In the rows, zero is written as 128.
The rows below come in pairs that one turn or mirror swaps. Which row does each named row swap with?
Kili: [151 134 106 114 127 124 156 127  84 106 131 131 117 132 143 127 149 163]
katu: [122 113 105 131 152 138 138 103 110 104 114 103 134 138 127  99 147 131]
mot: [144 107 147 126 108 130 157 162 119 124 100 136 143  98 115 120 157 135]
segaf: [119 123 139 116  85 105 156 178 128 121 133 125 148 107 139 108 138 136]
rufi: [113 141 131  87 122 115 129 130 180 142 135 114 131 101 124 100 130 133]
zus: [ 92 122 103  83 143 101 118 141 135 142 124 134 150 120 107 124 130 131]
Les: [142 122 105  98 137 121 118 112 131 140 106 121 107 101 121 102 103 128]
gofo: [111 123 116 143 160 135 120 124 103 143 124 124 154  96 131 115 144 141]
vuge: [154 129 128  92 116 116 134 112 146 127 136 114 144 146 163 158 142 119]
Zoli: [114  98 145 135  89 108 121 153 131 141 100 128 146 142 111 127 143 134]
foles: [137 140  92 102 118 124 130 103 141 140 135 130  90 135 103 147 138 149]
basi: [124 111 127  96 128 115 135 119 150 154 112 137 138 126 113  89 165 155]
vifo: [119 134 110 137  91 130 129 117 150  97 131 117 107 149 102 115 150 139]
zitu: [130 140 115 105 116 123  98 130 149  82 101 103 120 140 138 150 145 140]
Luda: [109 143 107 106  84 117 131 131 107 140  97 102 130 130 120 101 132 120]
zaki: [136 130 118 137 142 160 133 146 113 131 158  97 143 115 143 101 153 129]
zuno: [123 132 108 122 118 124 140 147 132 147 162 144 133 101  83 119 138 160]
zemo: [138 112 121 148 101 148 116 161 131 136 106 126 140 121 142 162 159 119]
suvod: [118 105 118 155  93 150 112 157 132 113 126 117 129 127 143 152 151 119]
gal: [121 157 131 106 114  99 129 116 114 129 129 129 133  94 105 132 123  95]
gav: [132 136 122 112 141 113 150 156 100 104 133 129 132 133 116 145 149  92]
Tigu: [119 139 146  91 115 130 126 134 185 132 132 109 128 105 127 102 140 131]
sefam: [112 143 141  75 129 102 134 125 146 157 127 127 135  95 123 130 127 117]
dofim: [144 146 105  97 111 132 122 107 147 128 128 130  86 143 111 153 138 147]
tep: [115 147 122  94 111 119 142 128 141 133  92 120 139  72 137 145 145 125]
gopom: [133 142 127 101 116 143 121 135 192 131 129 105 126 113 134 103 143 146]
boda: [149 130 105 115 127 124 152 127  80 104 137 132 121 132 142 128 147 167]
pofog: [135 136 130 108 107 141 127 143 160 133 121 118 129 160 123 139  96 137]
vokab: [121 100 139 103 125 119 150 102 142  99 112 144 134 145 144 128 121 147]
Lasa: [135 121 130 111  84 111 157 179 136 120 106 121 138 116 151 114 150 136]
Lun: [126 105 123 155  98 149 119 156 138 118 114 127 134 131 140 160 150 120]
rosil: [142 151 107 131 118 155 132 137 154 166 125 104 152 107 136 127 135 110]
bifit: [127 136  98 112 119 134 123 113 143 147 140 147  94 125  89 137 131 156]
dilot: [128 127 114  97 116 126 126 148 158 126 149 123 155  92 160 139 139 177]
govo: [108 125 116 149 162 137 123 119 105 127 142 128 155  97 134 123 136 137]
vid: [123 124 136 115  87 111 155 181 127 116 126 121 149 102 142 111 142 133]
Tigo: [139 151 112 104 112 122 129 106 148 110 134 107 102 137 142 168 131 122]
Nozo: [125 135 110 117 136 121 154 127  83 106 146 138 119 131 134 115 131 163]
fum: [128 154  92 101 110 152 127 150 115 111 133 136 110  89 106 151 144 143]
Rusil: [ 98 136 121  95 114 142 124 109 119 121 154 129 125 134 153 168 127 140]
voso: [129 114 105 146 113 132 140 125  94 119 162 102 138 136 144 117 143 158]
kop: [145 126 133 123 123  75 116 139 116 123 136 107 148 120 164 135 147 135]
Regu: [143 113 139 135 127 144 109 107 138 130 144 159 115 105 128 148 114 130]
ruvu: [115 122 119 138 164 135 131 125 105 147 113 132 158  96 128 124 148 150]
Ves: [168 126 119 117 111 155 125 141 158 105 138 109 118 114 139 119 167 161]
berom: [154 103 131 158 108 117 135 152 126 136 124 147 128 103 115 155 143 148]

suvod is swapped with ruvu
gopom is swapped with bifit
katu is swapped with Zoli
zemo is swapped with govo

The rows below come in pairs that one turn or mirror swaps. Which row does each named row swap with?
vev: [111 133 127 158 118 111 106 160 141 112 101 145 130 144 130 128 122  98
 126 136 116 140 138 160 105 154 125]
gusus: [110 127 125 107 111 152 110 104  93 172 122 120 115 138 116 131 135 115
 102 145 150 110 106 156 108 127 140]
rigu: [ 98 138 125 114 118 158 100  98  99 156 128 114 104 144 112 141 135 117
 107 140 152 122 110 157 118 122 136]
gar: [128 131 115 117 144 117  88 128 117  98 132 133 144  99 122 128 139 109
 144 143 119 135 144 158 129 136  93]
Ket: [148 150 118 134 107 120 117 116 140 145 102 164 147 153 118 111 113 127
 112 126 142 151 122 165 118 131 144]
Saka: [135 112 126 138 110 121 132 147  81 137 138 115  97 130 125 121 136 108
 112 116 135 110 142  94  96 145 129]
Puv: [125 137 122 135 138 139 119 130 120 127 154 158 110 104 116  87 143 122
 162 118 142 117 142 114 173 135 134]
mok: [140 123 114 118 111 144 115 132 144 116 124 125 133 175 138 131 110 122
 150 135 155  92 140 141 139 140  83]
suna: [131 142 128 144 147 136 114 115 122 140 153 159 108 105 104  95 142 127
 151 111 152 120 142 120 170 129 141]
Momul: [106 114  91 136 128 126 113 106 131 124  92 160 132 143 117 125 109 123
 121 133 121 128 116 162 159 125 143]
bugap: [ 98 114 128 126 125 125 135 120 119 108 127 128 138 127 161 134 108 156
 101 128 111 126  97 145 121 105 151]
vogi: [122 126 120 124 152 115 102 129 125 101 130 131 154  91 129 139 137 117
 156 143 120 149 131 149 110 152 116]
zupid: [143 134 128 128 117 147 113  95 120  95 147 135 149 118 133 125 112 101
 163 100 129 144 136 127 121 137  99]
ropez: [137 128  94 138 160 121 137 150 148 151 136 105 154 141 107 155 123 127
 134 105 146 116 116 108 143 107 123]
Kevu: [146 135 129 143 117 155 133  92 117  88 144 136 138 119 130 122 123 111
 165 100 129 134 133 127 117 133 103]
bote: [ 78 143 118 103 149 133 131 134 118 130 143 132 106 117 128 122 131 130
 152 121 116 114  92  96 107 140 138]
ros: [144 158 116 147 111 131 113 123 141 136 115 154 147 136 120 109 127 129
 109 128 138 156 116 174 116 141 151]
Divul: [142 107 133 155 159 125 151 140 107 141 132 143 124 109 140 134 151 161
 125 151 150 106 150 114 117 151 131]
lan: [142 135 120 163 112 114 123 162 133 134 174 132 154 101 131 120 123 132
 120 115 145 127 131 153 137 101 124]
refa: [139 137 116 154 116 117 124 171 145 133 166 122 165 103 129 120 130 129
 115 118 151 125 133 141 147 106 122]
zifam: [103 121 133 132 120 119 136 131 111 110 133 117 137 130 166 139 101 148
 110 122 105 126 100 143 127 105 149]
sal: [121 136 125 124 124 149 103  98  98 170 135 113 114 152 115 137 141 118
  98 135 156 112 116 153 110 120 117]
dute: [107 115 139 134 122 127 142 118 109 113 133 132 136 127 161 134 111 164
 101 131 117 124 105 148 128 102 161]
silob: [ 99 133 118  90 150 133 126 142 128 128 137 138 106 130 127 127 120 124
 151 124 111 114  90  94 100 149 139]
rakul: [ 97 143 125 129 105 115 108  96 153 139 138 106 136 125 118 166 111 134
 145 121 144 151 134 135  96 157 124]
zite: [135 141 125 144 140 146 114 120 126 128 139 159 101 104 110  97 140 119
 152 102 157 121 140 116 173 133 136]
laba: [110 121 105 144 135 119 113 103 141 145 102 163 131 146 111 121 123 123
 120 132 121 120 110 159 157 127 157]
Lim: [106 149 124 122 102 126  92  97 151 144 139 102 127 118 122 162 106 129
 134 127 139 148 133 123  99 156 129]
Siv: [109 116 147 132 120 135 131 110 106 101 131 126 130 121 156 134 106 142
 106 119 109 121 107 145 131  98 163]
gote: [140 147 118 150 111 115 121 173 134 141 177 117 155 106 132 131 127 130
 115 121 151 125 125 151 130 104 118]
Bil: [115 146 129 146 115 123 105 158 133 114 107 128 136 139 137 136 119  91
 127 126 111 146 134 159  89 141 124]
faka: [142 109 129 147 151 125 151 131 112 132 131 133 109 113 147 119 157 163
 116 164 134 105 136 112 105 133 124]
zuf: [146 114 113 124  89 145 168 123 128 126 149 155 132 124 119 142 134 139
 146 124 167 104 152 100 119 141 132]
med: [ 85 149 132 126 124 142 130 144 107  97 111 135 109 124 134 150 120 113
 147  83 169 120 126 123 128 149 126]
rola: [155 114 136 130  69 153 145 122 129 140 111 136 129 125 126 133 130 133
 139 131 141  98 157 112 141 129 153]
Dotol: [ 86 142 134 129 128 137 132 139 120 109 111 140 111 133 156 146 122 120
 143  78 165 133 120 119 127 162 126]
nemib: [147 128 116 121 120 142 118 131 153 120 136 125 128 160 136 132 103 133
 154 131 170 103 143 137 147 145  86]
zoru: [133 141 118 144 144 143 111 111 121 134 143 156 102 103 105 100 139 128
 159 102 147 118 138 124 166 141 143]
sesul: [ 92 151 123 128 112 125 116  88 114 121 140 105 124 128 138 144 124 109
 122 121 137 150 136 128 131 181 158]
Zozi: [110 105 101 136 129 123 117 107 137 144  98 160 131 139 112 122 127 130
 116 130 118 111 112 167 153 112 149]
duki: [ 90 136 122  96 147 127 127 143 126 117 131 131 119 136 126 129 124 124
 159 125 113 108  93  95 108 151 140]
bov: [156 107 153 151 138 148 143 134 126 149 135 140 110 139 137 142 129 146
 115 119 132 136 162 127 108  96 120]
temo: [117 115  88 144 127 111 123 102 131 135 102 158 133 150 113 117 126 127
 116 135 114 125 101 156 150 120 155]
muba: [149 111 146 133  79 144 146 127 126 149 117 129 132 138 125 134 140 130
 138 130 142 102 162 120 139 128 160]
ravok: [128 129  99 133 164 129 128 152 163 158 130 111 153 140 118 153 125 134
 126 105 149 112 115 120 138 121 114]
rasi: [142 115 140 152 153 127 147 128 115 132 131 128 116 101 156 126 162 159
 128 156 145 104 134 108 106 143 117]
fon: [135 122 110 118  84 147 165 118 117 122 149 150 128 121 105 143 123 146
 142 109 163  99 147 103 123 148 146]
vato: [122 114 124 142 110 119 123 137  82 133 154 106  94 127 133 118 142 102
 107 127 118 114 135 100  98 151 133]
tunag: [131 124 115 114 137 129 126 161 127 135 116 104 128 154 113 160  92 142
 108 113 151 125 153 111 117 105 137]
Vodo: [105 153 131 125 106 126  95 107 151 147 144 105 127 119 122 155 103 134
 147 119 139 142 132 125 102 165 131]
todi: [104 138 110  92 151 136 122 146 124 127 139 133 116 130 126 130 124 132
 162 119 112 104  91  91 113 161 142]
Tisu: [130 126 104 128 163 130 136 160 160 159 128 121 146 145 106 159 119 132
 134 110 146 106 114 106 136 113 125]
nules: [123 109 144  95 120 126 124 123 116 156 178 180 120 135 130 121 144 128
 122 105 142 133 141 120 132 156 136]
kubo: [136 145 117 146 118 116 117 175 142 125 172 119 166 108 130 129 123 124
 123 115 153 132 132 153 138 115 124]
fasoz: [121 103 133 101 112 134 122 133 113 155 167 184 120 123 123 129 141 113
 128  97 148 129 150 123 130 146 135]
Mav: [145 133 135 134 119 141 118  87 113  93 142 141 143 128 130 120 118 105
 157 101 133 150 133 123 115 140 102]
gom: [110 124 119 124 158 129  99 125 108 104 119 133 166  97 127 142 136 117
 152 146 125 139 142 146 113 160 119]
Neso: [141 144 121 159 109 106 126 172 144 131 178 122 153 107 138 130 121 122
 116 109 146 120 124 137 125 119 119]
ziman: [146 119 120 114  93 151 168 129 125 123 159 144 134 121 112 149 132 134
 154 115 153 102 149 106 122 141 142]
zeki: [128 113 126 149 102 120 133 134  90 145 143 112  98 125 139 117 139 116
 106 123 133 104 129  97  97 152 133]
bomor: [108 120 135 126 115 125 132 116 111 103 126 128 134 133 165 135 104 157
 109 130 115 125 104 157 135 100 152]
Nuvof: [132 127 120 142 141 146 112 124 111 129 146 163  96 112 105 107 135 125
 157 109 142 110 141 120 171 122 145]
gimi: [108 131 130 113 119 155  97 102 103 162 142 120 108 152 116 142 137 113
 107 145 164 119 108 158 120 126 127]
suz: [147 117 147 127  74 156 142 123 125 147 113 137 121 122 131 133 127 131
 151 129 143  95 157 115 139 131 159]
zok: [111 119  97 137 117 123 122 105 131 139  98 156 134 157 111 126 122 127
 111 142 114 127 113 154 151 136 154]
biri: [142 129 104 132 159 133 147 159 145 175 137 116 141 140 119 150 128 129
 119 114 155 121 111 103 127 115 123]
rutok: [135 134  96 133 154 137 136 150 150 157 132 111 150 144 103 164 123 134
 124 111 154 122 133 111 139 116 118]
donop: [124 141 116 128 153 133  98 123 121  97 131 117 155  93 129 132 141 108
 149 142 118 134 145 149 119 138 107]
Sabi: [113 125 122 122 151 123  92 125 118  99 124 128 150  89 132 133 145 108
 156 147 116 128 145 150 120 141 114]
Bona: [ 94 152 115 115 111 121 105  97 111 124 133 109 132 130 133 142 123 103
 117 116 146 154 137 122 130 172 154]
tigol: [145 122 146 137 150 128 152 142 106 131 120 130 109 116 146 127 164 156
 115 145 136 103 115 114 108 132 110]
kif: [146 124 117 119 108 147 129 151 160 130 145 128 130 167 135 131 116 128
 149 138 160 101 142 131 146 141  91]
guram: [138 124 120 115 109 152 118 142 147 120 138 128 123 171 138 133 117 123
 155 138 168  95 128 140 147 137  94]
nafub: [143 115 113 113 135 141 133 162 132 120 126 107 122 150 125 158 102 148
 114 117 137 127 156 115 122  99 147]
sebo: [145 111 162 142 158 155 144 132 124 151 134 139 127 136 125 152 129 145
 117 113 135 140 153 122 108  94 127]
rep: [103 148 121 110 152 131 119 144 130 131 151 138 113 139 131 131 127 118
 155 120 117 117  80 100 108 161 133]
mola: [ 99 153 119 115 112 127 116  94 119 129 144 108 136 128 130 135 122 106
 127 104 142 144 137 113 140 183 155]
bevem: [147 107 141 150 151 120 144 138 100 133 118 130 109 104 145 130 157 154
 122 153 140 109 137 108 124 133 140]

bov is swapped with Bil
rutok is swapped with zok
fasoz is swapped with Dotol
nafub is swapped with ros
vev is swapped with sebo
tunag is swapped with Ket
dute is swapped with kubo

The rows below come in pairs that one turn or mirror swaps. Which row does each named row swap with?
vepid: [144 110 118 158 155 124 178 172 136 174 113 137 150 141  91 153]
Kuror: [133 145 122 159 141 172 168 165 134 140 157 101 152 117 148 126]
livu: [151 170 110 139 124  97 189 136 121 117 130 101 151 131  86 130]
pude: [146 150 135 138 119 114 177 120 145 126 137 110 138 123  83 143]
zab: [148 118 108 148 156 100 166 178 137 179 115 130 149 124  95 145]
nalu: [135 165 122 140 121 172 166 131 120 137 160 126 159 133  99 104]
Mubo: [157 118 100 151 164 107 167 177 147 161 117 128 140 142  98 154]
musav: [155 131 131 141 109 164 198 166 111 141 159 122 119 127 115 138]
mam: [128 150 137 147 128 118 190 140 124 112 147 107 141 126  82 133]
fam: [142 147 126 169 134 156 162 166 139 133 161 101 153 114 150 116]
Zes: [138 161 131 143 121 110 193 132 123 115 129 111 155 136  90 146]
zol: [153 128  80 149 134 149 146 169 131 169 115 135 174 134 116  86]
daper: [138 159 129 160 122 161 164 172 148 119 155 105 152 133 145 118]
bom: [133 163 106 141 125 173 177 141 112 139 168 122 168 130 111 104]
medi: [140 116 105 132 147 101 170 172 139 171  93 130 155 138 110 140]
finaz: [159 141  78 135 141 140 151 167 129 183 113 135 173 131 121  97]
zun: [142 135 115 148 142  98 173 178 143 177 108 140 129 128 105 142]
koz: [148 119  63 149 108 147 162 164 144 137 111 127 151 138 147 118]
Sodop: [145 149 128 138 120 111 192 127 128 126 143 106 154 115  79 141]
Nug: [144 110  62 137 117 147 170 158 145 147 116 122 135 129 144 113]
Sav: [144 131  65 143 102 149 162 161 141 129 101 125 144 136 133 103]
Sovab: [138 146 113 167 130 162 167 164 135 122 163 103 151 121 150 125]
Dudo: [139 127 105 141 152 109 169 186 124 159 104 141 139 141  84 143]
sivuf: [149 135  83 142 137 137 150 163 127 187 111 135 160 127 120  85]
kulo: [139 166 111 148 107 161 174 135 119 131 161 131 173 131 100  97]
rivaf: [147 129 111 146 147 103 168 186 136 170 105 144 149 132  91 147]
Tazen: [153 127  57 138 120 145 155 159 138 135 113 129 154 139 148 108]
kido: [145 143  81 131 137 151 143 170 129 181 121 139 166 137 116  94]
Zazom: [195 130 122 139 114 118 152 169 131 149 118 101 144 131 141 110]
Kemu: [134 157 113 147 115 168 170 135 122 147 161 116 164 122 100  87]
Danak: [194 129 106 126 117 120 148 174 135 147 105 107 150 132 129 114]
Pabe: [135 143 119 171 128 170 175 160 133 129 162 112 156 125 145 116]
Busu: [144 113 108 157 161 103 172 169 131 165 102 130 144 128  99 145]
vokov: [140 146 136 138 125 111 193 131 126 129 132  94 165 121  85 134]
ledat: [146 126 108 140 154 104 176 180 133 175 102 146 149 130 101 139]
let: [145 124  63 135 102 150 164 156 143 137 111 138 141 139 140 121]
Mig: [153 128  79 144 150 144 146 165 124 183 128 141 171 125 120  99]
lon: [193 139 105 135 118 119 153 184 130 148 110 118 144 141 134 103]
pav: [165 122 128 137 113 169 195 147 115 146 160 118 126 132 120 135]
taza: [163 125 121 133 106 159 187 160 112 143 152 132 110 141 123 141]
nusa: [144 152 134 139 125 119 188 126 129 115 141 112 153 120  77 133]
kubik: [146 155 121 151 112 107 210 137 138 124 139 106 151 135  92 139]
Zos: [139 159 126 138 108 111 191 137 131 120 142 117 152 133  76 141]
Sede: [141 160 117 153 119 175 176 138 118 136 164 126 160 126  92 100]

vokov is swapped with Dudo
Sovab is swapped with koz
Busu is swapped with Zes
Kemu is swapped with kido

